Where one turn sends some rows of the set: a few examples, then the rows asked:
Q_56: -1.77 -0.54 -1.14 +1.01 +0.96 +0.35 +0.21 +0.73 +1.20 -0.13 +1.03 -1.28
 -0.77 +1.42 +0.60 -0.09 -0.27 +0.74 +0.19 +1.58 -1.62 +0.50 +2.36 -1.53
 -1.09 +0.86 -0.55 -0.82 +2.43 +1.05 +0.26 +1.99
Q_513: -0.16 +0.17 -1.30 +1.20 +0.20 -2.93 -0.17 +1.42 +1.61 +1.33 +0.96 -2.41
 -0.56 +0.86 -0.06 -0.10 -0.91 +2.66 -0.15 +0.85 -0.43 -0.96 +0.99 -0.64
 +0.13 +1.50 -1.46 -0.72 +1.58 -0.42 +0.02 +0.64
Q_714: -2.27 -0.68 -1.38 +1.35 +1.44 -0.67 +0.41 -0.56 +0.23 +0.62 +1.51 -2.29
 -1.54 +1.54 -0.21 +1.16 -0.35 +0.94 +1.39 +0.14 -2.58 -0.02 +2.47 +0.15
 -0.84 +1.57 -1.00 -0.38 +0.86 +0.61 -1.31 +0.70
Q_620: -0.24 -0.57 -1.27 +0.93 +1.07 -1.06 -0.14 +0.57 +0.70 -0.31 +1.69 -0.52
 -0.74 +0.73 -1.62 +0.08 +0.23 +1.56 +0.05 +0.51 -4.14 +1.28 +0.72 -0.64
 -0.51 +1.18 -1.13 -0.12 +0.57 -0.08 +0.13 -0.18
Q_808: -1.42 -0.34 -0.98 +1.80 +1.22 -0.79 +0.11 +0.29 +0.46 -0.31 -0.23 -0.91
 -1.00 +1.29 -1.07 -0.07 +0.35 +0.74 -0.31 +2.52 +0.71 +1.42 +0.58 -0.64
 -0.15 +2.74 -0.15 -0.13 +2.77 +0.25 +0.42 +0.21
Q_429: -0.53 -0.21 -0.19 +1.14 +1.09 -1.18 -0.91 +1.88 +0.13 -0.30 +0.18 +1.39
 -1.21 +0.71 -1.38 +0.57 +0.19 +0.86 +0.63 +0.27 -2.20 +0.08 +0.99 -0.45
 -0.16 +1.24 -1.92 -0.18 +0.78 -0.04 -0.46 -0.88
Q_618: -0.91 -0.44 -0.40 +1.44 +1.60 -1.45 -0.32 +0.31 +2.08 +0.56 +2.56 -2.21
 -0.95 +0.73 -0.03 +0.43 -0.46 +2.13 -0.90 +1.06 -1.56 -0.09 +2.12 -0.39
 +0.34 +1.09 -1.63 -1.96 +1.04 -0.91 -0.06 -0.14
Q_899: -1.80 -0.46 -0.75 +0.94 +1.39 -1.05 -0.84 +0.74 +0.24 -0.02 +0.39 -1.58
 -1.11 +0.85 -1.97 -0.15 +0.65 +1.49 +0.34 -0.96 +0.93 +0.51 +0.89 -0.94
 -0.42 +1.47 -1.70 -0.26 +3.34 +0.42 -0.07 +1.46
Q_837: -1.43 +0.00 -1.63 +0.46 +1.06 -0.12 -0.73 -0.29 -0.70 +0.55 +0.01 -2.17
 -0.75 +2.25 -1.37 +0.98 +1.14 +1.43 +1.06 +0.37 -1.30 +0.02 +2.39 +0.45
 +0.07 +1.43 -1.17 -1.64 +1.68 +0.56 -1.11 +1.76
Q_252: -0.50 -0.39 -0.17 +1.19 +1.12 -1.13 -0.36 -0.25 +0.42 -0.60 -1.23 -0.21
 -0.84 +0.77 -1.34 +0.51 +0.17 +0.28 +0.34 -0.04 -2.68 +0.48 +0.77 -0.71
 +0.36 +1.15 -1.13 -0.12 -0.01 -0.31 -0.29 -0.30
Q_203: -0.99 -0.49 -0.68 +0.39 +0.31 -1.36 +1.13 +1.37 +0.27 -0.34 +2.05 -2.17
 -1.23 -0.18 -0.83 +1.37 -1.13 +1.27 -0.25 +0.22 -1.05 +1.14 +0.08 -0.55
 -0.10 +1.62 -1.05 -2.02 +1.97 -0.82 -1.18 -0.29
Q_828: -1.78 -0.72 -1.67 +1.48 +1.12 -0.18 -0.60 -0.10 +0.56 +1.71 +0.98 -2.09
 -1.02 +2.39 -0.47 +1.36 +0.89 +1.31 +0.12 -0.18 -0.77 +0.15 +1.24 -0.69
 +0.12 +1.24 -1.48 -0.96 +0.78 +1.17 -1.26 +1.92
Q_781: -0.02 +0.35 -1.75 -0.59 +1.35 -1.95 -1.06 +2.44 -0.21 +0.42 +1.18 -1.58
 -2.05 +2.04 +0.19 -0.43 +0.19 +1.04 +0.89 +0.20 +0.26 +0.80 +0.58 -0.22
 +0.00 +1.33 -1.50 -0.34 +2.36 -0.82 -0.16 +0.03
Q_106: -1.49 -0.33 -2.11 +0.99 +1.63 -1.75 +0.06 +1.84 -0.57 +0.60 +1.06 -1.12
 -1.21 +1.22 -0.98 +1.50 +0.31 +0.41 +0.23 +2.62 +0.36 +1.62 -0.09 -0.83
 +0.44 +1.90 -0.29 -0.27 +2.46 +0.05 -0.58 +0.19
Q_461: -0.32 +0.24 -1.62 +1.04 +0.89 -2.28 -0.48 +2.07 +1.72 +0.52 +0.84 -2.48
 +0.05 +1.09 +0.61 +0.04 -0.11 +1.61 -0.29 +0.95 -1.32 -0.18 +0.57 -0.44
 -0.68 +0.84 -1.97 -1.83 +0.68 -0.69 -0.67 -0.92
Q_199: -1.11 +0.27 -0.43 -0.08 +0.86 -1.64 -0.64 +0.69 -0.12 -1.34 -0.54 -0.97
 -1.83 +0.66 -0.48 +0.45 +1.46 +0.86 +1.06 +1.00 -0.72 -1.23 +0.70 -0.58
 -0.17 +0.06 -0.84 +0.24 +2.56 -0.64 +0.48 +0.30
Q_71: -2.44 -0.26 -1.37 +0.93 +1.21 -1.42 -0.60 +1.08 -0.47 -0.52 -0.26 -2.00
 -1.64 +0.87 -1.04 +0.08 +0.38 +0.90 +0.49 +3.80 +0.08 +0.53 +0.31 -0.35
 -0.28 +1.39 -1.03 -0.33 +1.76 -0.12 -0.16 -0.74
Q_929: -2.42 -0.67 -0.58 +0.82 +1.47 -1.29 -1.22 +0.04 -0.76 -0.30 +0.68 -1.06
 -2.09 +1.52 -0.10 -0.49 +0.16 +2.86 +0.98 +1.15 -2.50 +1.28 +0.77 -1.34
 +0.82 +1.25 -0.70 -0.24 +0.62 -0.55 -0.15 -0.74

Q_203 moves to -> Q_929
Q_714 moves to -> Q_618
Q_429 moves to -> Q_837
Now these:
Q_199 moves to -> Q_899
Q_828 moves to -> Q_461
Q_808 moves to -> Q_106

